Each path below is one point turned by a fixed rotation once a step. After each direction that follows a path, write how fast that rotation turns it, in degrees a step (0 if it stays still).
Each turn is a multiple of 5 degrees from 10 to 175, or 0.
Each row of a path follows its step; steps can be skipped.
path 1
step 0: [ 11  -8 -17 -16  -1  20  15  -8  -4 -14   1 -19  18   4  37 -28   4 -18
 -20  -2  11   5  19  -4 -12  15  -9   9  15 -20  -9  -4   5  -6  -2]
step 2: [-26   5   6 -18  -4   1 -20   3 -13  23  18   4  23  -2   5 -24 -20   0
  27  -3 -18  18  -9 -10  20  -5  14   5  13  -4 -13   0  -2 -20  -4]
step 4: [  2   1  -8   0 -17  17  21  -5  -1  27  11  19 -18 -21 -24   0 -11  25
   2 -28  16  -4 -25 -15 -12  -5   4   0 -13   2  10  14   5   0  -2]
step 5: [-12  15   2   8 -22  13 -18  -3  14   9 -15   2  22  23   9  14   8  12
 -10   6   0  -8   5  12  23 -11 -17  -2   7  14 -26  26 -15  -3  22]
step 6: [  8   7 -17 -10  -6  14   1   7 -12  -8  -5  -7 -15 -10   8  -5  10  -8
 -32   4  11 -14  -2 -12 -18  14 -30  15   7 -28   3 -31  12 -12  14]
step 8: [-26  -3   6  -1 -10 -23 -16  12  -5   4   0  -1   4  -8  -6 -12  -1 -35
  12  19 -20  17 -26   3  18 -14 -13   5   7   0  -3 -12  -9 -20  22]
step 9: [  4 -24   1 -15   3   9  -6  22  -7 -10  13 -14  -6 -12 -10  16 -22  -9
   7  -1  -4  -8  16  -4 -16  22  -4 -30   3 -11 -21 -13  10  28 -15]
step 11: [ -9 -11 -28  -8 -11   9 -21 -13  20   3 -14  21  11 -12  -6  29   2   2
  -8  -3  -9  19  22   0  34   8 -10   2   8   2 -18   9 -11  -4  14]
step 12: [ 19   4   1   5   2   6 -22   3  -5 -14   3 -20 -31  18  14  10  17  -8
 -26   3  13 -13  17  -4 -25  17  -8  14 -29  -9   0  -8  -1  -5   0]
step 13: [ -5  10   0  -6  30   0  15 -18  11 -18 -15  18  15  -7 -28 -17  -4  11
  -8 -13  -6  19   1  20 -27  -5   1  18   3  16  12  -2 -17 -12  -5]
Speeds:
[  6   0   1   8   1  -4  -5  10 -12  -5   0   1  13  -7  -4  -4  -8  -4
   3   2   0   5  -6  -1   4   0   7  -4  -6  -4  -1  -1   5   4  -3] : 55
[  2  -1  11   2  -2  -2   0  -3   5  -5   9  -2   1   4  -3  10 -11   1
  -1   7   2   1   2  -5   2   4   3   7   4   1  -6  -1   9 -11   7] : 115
[  5   8   1  -1 -13  -6   0  -3   9   7  -4   8   1   0  -1   7   0   3
   3  -1  -2   2  -1  -4  -1  11   1  -5  -9 -10  -3   5   0   4  -4] : 55
[  2   0  -4  -6  -3 -10  -1  -2   6  -4   4  -8   8 -11   1  -1   3   6
   0   2  11   3  -3   0  -4   6  -4   2   5   8  11   4   4   4  -1] : 110
